In the rows, zero is written as 128.
Each path is a new rotation, seen through one point. The rows after it are directions, each followed by how far the rotation turns it, in deg/step (0 if it stays put).
Each turn is a multiple of 5 degrees from 10 to 175, or 0.
Each row of a path follows its step; steps can be skipped.
Rotation 1:
step 0: [138 134 119 127 127 131 127 130 126 136 126 119 125 122 125 131 122 130
 133 125 129 129 133 120 137 129 124 122 119 131 125 123 116 134]
step 1: [130 131 133 120 127 115 121 125 127 128 123 127 127 127 121 139 123 119
 125 131 122 131 127 120 125 136 126 126 121 132 127 131 127 118]
step 2: [143 120 130 128 123 123 123 135 125 125 126 123 125 127 134 126 127 125
 127 119 128 127 133 130 135 121 122 131 125 124 121 130 128 115]
step 3: [127 125 127 132 127 119 136 119 115 129 131 127 128 126 128 131 137 123
 129 137 131 138 124 129 135 124 123 124 126 124 132 126 121 119]
step 4: [130 130 129 121 124 125 129 120 135 129 135 126 129 122 141 123 124 129
 132 129 118 128 131 127 130 122 118 130 122 127 142 127 130 124]
step 6: [121 129 126 124 120 121 132 122 126 129 127 130 132 124 128 127 114 130
 120 125 137 125 129 132 137 133 116 132 122 130 125 131 132 131]
step 8: [123 127 119 132 121 132 126 132 123 131 129 136 127 120 138 125 129 135
 131 126 139 131 129 128 126 116 120 120 132 123 123 129 130 130]
step 9: [121 136 127 131 135 129 127 119 124 130 137 133 126 130 137 133 124 127
 128 139 132 137 130 128 117 134 130 126 123 126 129 127 138 130]
step 10: [129 127 117 121 132 135 130 134 126 132 136 126 126 131 139 128 120 130
 126 120 126 116 128 129 117 129 126 135 131 128 126 135 133 128]
step 11: [120 122 116 129 138 133 135 128 126 132 128 132 122 124 124 130 126 122
 120 135 137 123 133 129 132 133 138 126 129 130 120 130 125 128]
step 12: [132 135 130 114 133 133 126 128 133 130 134 130 135 120 127 128 126 128
 114 124 137 129 134 123 123 121 130 126 130 135 130 125 128 128]
[132 125 129 127 126 126 129 129 130 128 128 128 129 128 127 128 129 125
 129 130 127 129 127 127 131 131 124 129 128 125 130 125 126 126] | 25
[127 129 127 126 130 128 131 128 132 130 126 130 129 128 128 128 128 129
 125 128 128 126 127 131 130 127 130 130 125 129 131 128 124 129] | 55
Rotation 2:
step 0: [127 133 118 125 124 128 127 130 126 119 125 135 135 122 119 133 123 134
 127 130 128 133 133 129 119 128 138 134 117 137 130 123 127 129]
step 1: [120 124 126 130 138 127 142 132 135 133 131 130 130 130 132 133 131 119
 127 138 121 125 136 129 124 138 129 127 133 128 126 130 127 122]
step 3: [129 136 118 117 121 128 128 131 122 125 130 126 121 130 131 128 116 138
 123 132 125 125 124 133 130 128 120 138 127 129 132 126 124 128]
step 5: [124 128 131 136 140 135 123 120 124 129 134 118 131 120 125 130 128 129
 131 122 136 125 136 128 129 136 130 131 126 138 129 125 129 134]
step 6: [121 128 128 127 128 136 138 134 131 125 126 127 125 124 140 124 122 128
 128 128 136 126 112 133 123 129 120 124 132 125 133 124 121 127]
step 7: [127 141 134 124 123 125 130 129 136 132 123 131 133 126 122 129 129 136
 132 121 126 127 130 122 131 116 129 134 137 118 128 133 133 132]
step 8: [125 123 130 128 131 128 118 121 126 130 129 123 128 127 128 127 122 135
 120 127 121 132 136 140 134 135 140 129 128 122 132 119 133 127]
step 9: [124 126 127 126 129 132 128 121 128 122 126 128 130 127 135 136 143 127
 131 125 124 130 124 128 124 132 122 114 125 126 126 123 114 128]
step 10: [129 134 130 133 127 131 135 126 127 119 133 134 130 127 133 127 117 133
 132 122 126 121 131 118 127 118 129 120 128 136 130 135 138 131]
step 11: [134 122 128 125 130 132 136 135 134 118 125 129 128 139 128 125 130 127
 124 130 127 126 127 132 135 129 139 139 131 122 135 120 133 123]
step 12: [133 128 124 124 136 124 122 121 129 134 124 122 130 125 125 125 136 127
 133 130 116 127 123 120 139 135 122 124 122 119 130 134 125 126]
[129 126 133 128 128 129 127 126 129 129 128 129 130 127 124 132 127 128
 125 127 128 125 127 129 128 127 126 128 126 130 130 131 131 129] | 135
[130 124 127 130 130 128 127 127 126 127 126 126 127 131 129 130 127 130
 131 126 131 129 130 131 129 127 131 129 131 128 127 129 132 130] | 125
Rotation 3:
step 0: [129 129 124 133 122 125 133 125 117 123 130 127 140 128 125 133 130 130
 121 125 127 131 137 119 130 129 120 126 130 128 122 125 124 126]
step 1: [124 131 130 121 129 119 127 134 123 135 132 131 137 124 131 127 130 135
 131 124 126 122 130 120 129 123 126 137 126 130 119 123 131 128]
step 2: [123 126 129 130 129 127 116 129 130 127 123 120 139 137 132 130 131 130
 130 132 127 125 131 122 133 127 119 126 120 128 122 129 131 132]
step 3: [121 134 126 123 123 128 125 128 121 128 125 126 134 133 130 137 125 132
 119 123 132 136 128 126 126 122 134 127 127 130 118 132 132 133]
step 5: [128 119 134 138 128 124 126 134 128 130 129 125 136 129 124 128 134 125
 124 126 137 129 133 120 124 124 132 127 126 123 121 128 137 132]
step 6: [118 129 135 138 124 131 128 130 126 137 120 135 130 127 130 130 123 132
 127 131 133 132 122 126 128 122 126 135 123 133 125 126 132 133]
step 8: [128 130 127 132 130 137 130 127 133 133 129 138 139 121 126 130 139 126
 125 124 131 137 125 125 130 128 132 125 131 127 121 129 129 134]
step 9: [127 129 122 139 129 125 134 134 120 132 124 136 136 125 132 125 128 123
 134 129 125 128 126 126 126 119 123 120 131 130 130 126 131 133]
step 10: [129 132 132 125 136 126 131 131 135 135 127 123 137 122 136 125 128 129
 131 129 138 127 128 129 134 120 131 125 129 128 133 126 137 135]
step 11: [129 137 123 136 127 132 127 120 130 129 123 136 139 133 131 131 125 126
 123 130 135 129 127 130 136 132 128 120 125 130 133 127 135 127]
step 12: [131 131 126 126 131 124 136 125 114 133 130 128 139 124 129 125 125 121
 123 120 133 130 128 128 131 129 131 127 133 134 131 133 132 125]
[128 130 127 126 127 128 129 127 128 124 126 129 128 129 126 129 129 129
 125 122 130 130 127 130 132 131 129 125 127 130 128 129 125 128] | 90
[130 128 128 130 126 129 125 127 130 128 126 129 128 123 130 128 128 128
 127 131 126 128 126 130 131 130 125 130 126 131 127 127 125 130] | 160
Rotation 4:
step 0: [130 134 141 117 133 121 125 120 133 130 128 127 124 135 127 133 124 126
 124 125 125 133 131 137 134 121 134 131 130 127 125 119 122 125]
step 1: [137 124 139 119 129 135 129 119 130 131 126 133 125 124 136 125 126 127
 121 130 130 128 130 128 118 131 134 121 124 116 129 125 124 134]
step 2: [129 125 135 121 128 129 119 116 134 119 121 129 127 133 122 134 130 126
 138 126 122 130 130 124 127 123 139 128 131 119 125 125 133 132]
step 3: [130 129 137 125 130 121 127 125 137 132 127 131 129 134 126 126 126 132
 121 129 129 135 127 129 123 130 143 120 134 131 127 114 120 130]
step 5: [127 125 127 127 127 123 120 123 134 126 117 129 120 134 119 133 125 136
 137 125 130 131 128 120 128 129 134 128 140 129 131 117 130 126]
step 6: [130 129 128 129 131 123 134 128 132 134 129 139 128 119 125 127 125 138
 128 135 133 140 125 130 130 137 133 120 131 125 126 116 124 123]
step 7: [124 124 125 122 127 128 127 120 124 123 122 135 113 119 122 130 122 136
 131 137 131 131 131 123 131 122 126 130 126 121 135 125 128 121]
step 8: [130 133 127 121 129 125 125 124 133 137 120 130 120 126 133 133 123 135
 134 122 130 131 127 126 132 138 123 131 139 126 123 119 127 120]
step 9: [128 134 132 122 132 126 130 119 126 130 134 137 126 114 128 121 122 128
 130 134 128 137 129 137 133 128 129 127 127 118 121 123 131 121]
step 10: [126 129 134 113 128 126 125 118 127 127 122 126 115 125 135 127 124 129
 126 130 125 125 131 121 126 121 126 135 131 123 126 127 122 118]
step 12: [128 126 140 120 132 124 126 119 125 122 132 130 131 124 126 117 121 123
 129 135 125 129 128 130 123 118 136 125 133 121 123 123 131 123]
[128 129 128 126 129 128 127 125 127 131 131 130 128 127 133 128 128 126
 126 124 128 128 131 128 132 126 128 130 128 126 126 130 128 128] | 35
[127 130 130 128 128 129 131 128 129 128 124 128 126 127 127 128 127 126
 128 129 128 126 130 132 131 132 126 128 128 127 130 130 128 123] | 35
[129 128 124 127 128 130 128 124 129 127 128 125 125 128 130 130 129 129
 130 128 128 127 126 128 127 130 127 126 131 127 131 132 128 130] | 120
[129 130 125 131 128 130 127 130 129 127 128 127 129 130 132 126 127 127
 126 127 130 131 127 129 127 131 129 126 126 124 129 125 127 126] | 140
Rotation 5:
step 0: [132 130 135 123 127 131 128 124 126 134 128 123 112 134 128 122 126 134
 135 131 131 131 128 127 125 123 122 122 124 136 135 128 134 124]
step 3: [135 123 125 133 134 119 136 130 126 127 131 128 121 129 130 128 132 128
 124 140 126 127 124 125 123 134 128 119 133 131 124 137 121 121]
step 4: [124 126 123 128 129 135 139 130 132 131 125 125 126 132 125 118 127 117
 128 117 127 124 118 123 130 128 120 133 127 129 135 127 122 128]
step 5: [132 127 128 119 124 133 128 122 133 128 122 127 120 131 128 135 131 142
 127 125 125 134 127 119 123 124 122 133 126 133 126 127 138 127]
step 6: [128 135 131 142 136 130 126 122 126 125 129 128 130 128 127 128 136 125
 137 134 134 132 133 124 122 132 124 126 134 131 136 131 134 136]
step 7: [125 119 127 133 125 123 127 135 122 124 133 128 129 132 126 132 117 129
 127 130 126 131 113 131 131 124 132 130 128 130 140 132 133 133]
step 8: [128 130 129 124 128 123 137 138 138 134 124 131 116 130 137 130 127 128
 125 138 127 122 129 122 133 128 128 128 136 126 127 134 128 125]
step 9: [134 128 126 128 132 127 128 121 124 129 116 125 126 130 124 119 131 120
 131 132 118 123 122 120 124 128 122 132 124 126 134 120 124 123]
step 10: [124 130 124 122 125 127 133 126 128 116 130 130 133 126 126 136 135 136
 131 119 132 132 118 116 123 126 124 130 132 130 128 131 128 126]
step 11: [129 126 127 137 121 138 133 124 131 130 126 129 128 136 127 128 127 126
 130 136 136 129 131 134 120 127 123 126 139 135 129 132 137 128]
step 12: [129 119 121 129 138 123 129 133 121 137 133 128 122 129 122 133 129 125
 126 130 122 127 122 129 130 130 123 129 125 131 132 130 135 141]
[128 125 128 130 128 133 130 126 130 128 130 129 127 129 126 130 131 127
 128 125 124 131 129 129 128 129 126 128 128 130 126 129 128 128] | 55
Rotation 6:
step 0: [128 127 126 139 120 134 125 132 142 123 116 122 123 130 137 123 130 132
 124 131 128 120 132 131 128 131 126 120 126 124 128 120 132 124]
step 1: [116 131 124 127 112 127 125 133 135 130 126 130 123 132 137 130 129 132
 132 131 123 121 134 126 133 128 126 130 135 120 119 120 127 124]
step 2: [124 129 116 132 116 125 129 130 127 130 123 127 133 137 126 131 135 130
 130 130 121 126 133 120 129 144 133 127 129 123 125 123 134 132]
step 3: [132 130 114 135 116 132 124 129 130 134 123 133 123 130 124 128 131 120
 130 121 127 134 136 127 136 134 136 124 134 126 126 131 123 125]
step 4: [134 131 114 127 113 129 128 116 132 127 128 129 123 126 135 129 123 133
 131 133 128 136 130 129 125 133 137 124 130 136 125 128 127 127]
step 5: [138 133 124 123 118 135 128 124 129 121 122 134 120 137 127 133 132 132
 130 129 133 130 125 132 121 131 128 114 134 126 124 120 126 126]
step 6: [131 131 125 128 125 132 122 126 133 135 119 130 119 129 132 128 129 134
 127 132 130 130 138 134 128 134 117 118 126 131 123 116 137 121]
step 7: [120 133 131 127 119 131 125 126 143 127 123 130 126 129 131 134 133 125
 133 138 118 126 131 130 130 136 119 121 134 126 121 129 132 125]
step 9: [131 132 120 135 121 128 129 133 123 130 127 126 129 129 125 129 127 128
 133 133 115 139 135 134 135 138 131 117 125 122 125 133 123 124]
step 11: [128 131 123 124 116 129 120 127 124 123 125 130 124 128 129 126 127 137
 130 136 128 129 130 136 122 125 130 122 127 124 116 117 115 128]
step 12: [129 124 124 129 123 132 113 130 130 125 120 122 128 132 127 132 137 136
 127 134 130 124 131 131 125 141 127 121 123 129 124 116 128 126]
[126 131 129 130 128 129 131 131 128 129 131 128 126 128 127 126 129 127
 130 130 124 129 129 123 131 127 130 128 128 128 131 126 128 130] | 55
[125 128 129 126 128 129 125 127 129 131 126 130 129 127 126 129 130 126
 128 129 127 124 128 128 130 131 125 132 126 127 126 126 129 131] | 65
[128 127 128 128 127 126 128 126 130 125 128 125 131 130 126 130 128 129
 130 132 127 129 124 126 129 131 128 126 125 129 129 130 130 129] | 145
[128 127 130 127 126 130 128 129 130 129 129 124 126 128 127 125 130 129
 130 128 130 129 126 130 125 127 125 128 128 129 130 124 127 128] | 60
Rotation 7:
step 0: [117 133 122 121 131 122 131 129 122 132 120 125 123 126 124 126 122 127
 123 133 128 116 127 130 124 129 127 126 117 130 129 132 130 129]
step 1: [121 124 125 124 130 128 131 127 137 127 125 125 131 119 117 136 121 128
 132 133 134 121 126 127 132 132 137 133 126 124 132 126 131 125]
step 2: [129 125 121 126 134 130 127 132 124 128 122 120 125 124 126 126 131 136
 119 135 129 125 122 134 136 135 132 124 124 124 135 131 130 121]
step 3: [119 134 125 126 131 126 127 125 121 126 126 131 138 121 124 129 130 124
 127 128 139 132 121 125 135 135 128 131 127 126 134 133 135 121]
step 5: [128 132 128 124 121 131 117 132 117 119 126 129 138 128 132 127 128 126
 120 132 122 131 124 125 132 124 129 128 132 128 136 128 134 125]
step 6: [129 137 133 122 119 122 118 125 127 121 130 127 133 120 127 122 134 132
 133 127 129 127 135 130 133 132 126 135 136 132 129 134 127 133]
step 7: [131 127 131 131 125 129 118 135 120 133 133 126 128 131 127 125 127 129
 124 137 126 125 130 126 130 123 132 140 140 134 127 125 132 132]
step 8: [124 133 134 120 123 119 122 131 123 128 125 127 129 137 130 128 127 132
 133 128 126 126 129 137 135 121 125 137 129 133 122 127 123 122]
step 9: [125 131 129 132 119 122 120 137 128 134 131 126 120 133 125 129 124 131
 140 134 134 120 124 127 128 127 128 129 128 130 124 133 131 135]
step 10: [127 123 131 129 129 122 127 134 125 125 127 119 122 128 131 142 126 130
 126 124 127 121 120 134 130 123 130 137 126 128 118 125 133 128]
step 12: [124 123 128 129 137 130 127 133 122 127 130 136 123 125 134 135 135 128
 132 126 137 122 118 134 126 136 127 126 130 125 123 126 134 133]
[129 131 128 127 128 126 130 128 131 126 130 131 128 128 124 126 127 129
 133 126 128 127 128 127 128 128 126 129 129 127 130 128 129 125] | 140
[130 129 127 129 128 132 128 128 127 126 129 130 130 127 132 129 133 125
 128 125 126 128 128 127 130 131 128 128 129 128 130 130 130 128] | 40
Rotation 8:
step 0: [135 133 133 134 132 123 117 135 120 136 135 127 133 128 132 121 131 138
 135 134 127 132 127 124 125 128 129 131 127 133 134 120 130 126]
step 1: [132 124 126 128 129 135 121 126 130 132 123 123 117 137 124 130 128 133
 141 132 141 127 131 125 127 131 125 129 132 120 122 135 125 127]
step 2: [131 129 125 133 127 128 130 131 132 130 125 135 129 125 122 133 131 132
 133 122 130 121 127 127 126 120 129 124 140 127 143 123 141 124]
step 3: [130 132 136 126 130 126 117 128 133 123 132 122 134 126 128 122 137 137
 132 123 126 132 129 136 138 129 124 128 142 127 123 131 123 128]
step 5: [133 128 120 132 127 130 126 124 133 126 120 130 132 127 122 127 127 134
 134 127 128 129 132 124 135 124 132 117 129 124 129 111 117 128]
step 7: [132 132 135 125 128 135 133 113 132 134 127 122 124 120 131 125 134 126
 134 131 134 131 130 128 128 121 130 121 129 120 121 128 133 119]
step 8: [133 125 129 131 130 129 129 126 131 121 122 127 122 123 125 127 115 132
 128 128 116 132 127 124 140 120 135 127 133 128 140 132 130 128]
step 9: [132 131 135 128 127 129 126 129 135 130 123 126 135 123 124 113 129 123
 125 127 131 130 137 137 129 130 126 125 126 121 128 128 127 144]
step 10: [128 126 124 131 131 116 125 118 133 141 132 123 117 120 129 124 122 130
 120 132 134 129 125 128 133 131 132 124 124 133 130 124 129 124]
step 11: [140 137 127 126 129 131 126 132 126 131 118 124 129 123 132 131 128 135
 137 134 126 134 129 127 128 126 136 135 116 123 135 124 126 129]
step 12: [132 119 135 136 130 133 127 133 133 135 123 122 126 135 124 120 121 132
 125 129 141 127 128 123 130 122 122 136 130 128 128 131 135 131]
[127 128 124 127 130 128 130 130 131 128 125 131 127 126 130 127 127 129
 130 124 125 128 128 129 129 128 130 127 126 128 130 126 128 123] | 125
[129 130 131 128 131 126 128 128 125 128 128 125 129 124 131 130 131 127
 129 130 128 129 126 128 131 128 128 129 127 130 126 130 128 124] | 100
[128 129 129 129 128 127 127 128 131 130 131 125 130 129 133 125 127 128
 128 127 126 125 125 130 125 129 128 127 130 129 127 128 128 128] | 110
